(in the rows, 128 means zero)
Rotation paths and how fast each direction turns (degrees a step)
Each turn is a multiple of 5 degrees from 10 to 175, or 0.
Each row of a path follows its step; steps can be skipped.
path 1
step 0: [119 134 124 133 131 120 131 122 126 133 123 132 118 126 134 123 143 133
 132 134 120 134 135 124 119 135 118 132 142 139 134 127 126]
step 1: [133 125 136 111 119 116 136 132 130 132 121 129 129 128 125 133 121 118
 123 134 123 126 119 138 124 135 119 126 117 123 125 134 131]
step 2: [132 115 129 143 133 137 116 143 142 121 127 122 123 126 135 130 130 130
 130 135 132 131 134 128 123 130 127 118 130 123 129 126 132]
step 3: [133 141 128 122 136 131 122 120 131 110 127 139 141 136 126 126 126 125
 126 129 126 117 121 128 129 131 124 136 137 133 126 123 127]
step 4: [129 124 134 133 122 134 133 136 105 126 131 126 130 134 120 135 119 125
 123 123 126 133 139 127 129 123 132 120 126 125 127 130 114]
step 5: [131 125 122 138 129 122 136 120 137 137 134 125 123 129 140 123 129 132
 109 124 133 126 127 119 130 132 130 133 133 141 131 120 127]
step 6: [127 123 129 114 124 125 123 127 131 131 132 130 138 114 122 126 137 117
 129 122 125 132 113 127 140 122 132 131 123 118 130 136 120]
step 7: [127 130 121 141 126 146 133 124 128 129 123 120 120 129 131 126 128 129
 142 132 120 129 127 122 123 123 137 124 120 125 140 127 139]
step 8: [119 142 130 118 134 119 134 126 130 134 116 121 140 127 124 123 131 132
 133 131 131 120 135 128 131 131 115 130 142 129 132 124 129]
step 9: [132 120 127 120 124 125 126 138 118 126 126 125 116 123 127 139 132 131
 121 133 118 122 135 142 118 121 124 129 118 129 126 139 127]
step 10: [128 133 133 141 124 119 121 131 145 121 123 130 122 132 144 133 127 134
 129 122 134 126 122 126 125 142 126 124 126 127 128 123 124]
[132 135 126 128 132 126 129 128 128 128 128 129 131 126 131 124 129 130
 126 128 129 132 127 128 127 130 127 131 131 125 127 129 128]	140
path 2
step 0: [127 120 130 132 123 143 137 132 119 134 132 140 140 128 127 132 129 124
 121 116 133 135 127 136 132 134 131 134 126 130 121 136 129]
step 1: [130 133 129 127 109 127 120 139 131 130 118 130 129 127 126 133 128 132
 120 123 132 113 133 131 126 127 123 139 130 127 126 130 115]
step 2: [127 123 126 133 130 140 138 137 132 119 122 131 118 129 130 132 124 122
 124 136 117 126 133 139 136 128 125 119 129 122 119 127 116]
step 3: [137 140 120 128 121 142 133 134 129 134 133 131 133 127 120 126 133 116
 137 118 126 125 137 129 127 127 127 126 122 119 124 136 136]
step 4: [122 136 137 126 139 134 130 137 142 131 126 120 122 117 122 129 122 134
 125 115 133 119 129 128 130 132 121 136 128 132 123 133 124]
step 5: [135 131 119 139 131 130 120 138 129 116 119 127 116 127 127 140 122 132
 131 124 132 133 126 124 134 131 130 114 120 122 131 133 127]
step 6: [139 124 127 130 135 143 135 137 128 132 125 124 139 122 134 127 125 131
 136 131 124 126 137 125 129 133 138 131 130 132 136 139 138]
step 7: [120 130 119 134 131 132 119 132 133 131 134 129 136 124 125 121 122 148
 125 121 127 122 130 130 119 129 127 132 115 126 134 130 120]
step 8: [124 121 124 129 126 131 128 126 127 124 123 129 131 121 126 131 120 132
 119 134 136 137 122 138 138 141 131 123 133 116 132 143 123]
step 9: [139 130 124 133 124 132 123 131 119 121 129 123 141 124 132 127 134 121
 122 128 120 116 134 121 121 131 129 128 139 121 136 137 121]
step 10: [120 130 120 131 140 130 140 131 130 136 117 132 136 120 126 118 128 130
 119 123 118 127 127 134 130 116 122 127 130 124 130 127 118]
[128 124 129 130 130 126 126 131 128 129 125 129 129 128 128 131 128 131
 129 124 128 131 128 124 130 126 134 130 126 131 127 126 131]	55
[122 130 126 128 130 124 129 131 127 132 126 128 125 130 127 129 125 131
 128 129 127 125 127 129 127 130 130 124 129 128 127 126 125]	125
[130 128 127 125 127 129 129 132 126 125 131 123 126 129 129 131 125 126
 127 131 123 129 125 126 129 127 132 128 129 124 128 128 129]	110
[123 123 126 129 126 127 127 126 126 129 127 129 131 129 133 129 129 127
 124 127 126 126 128 127 128 127 128 131 129 123 127 131 128]	40
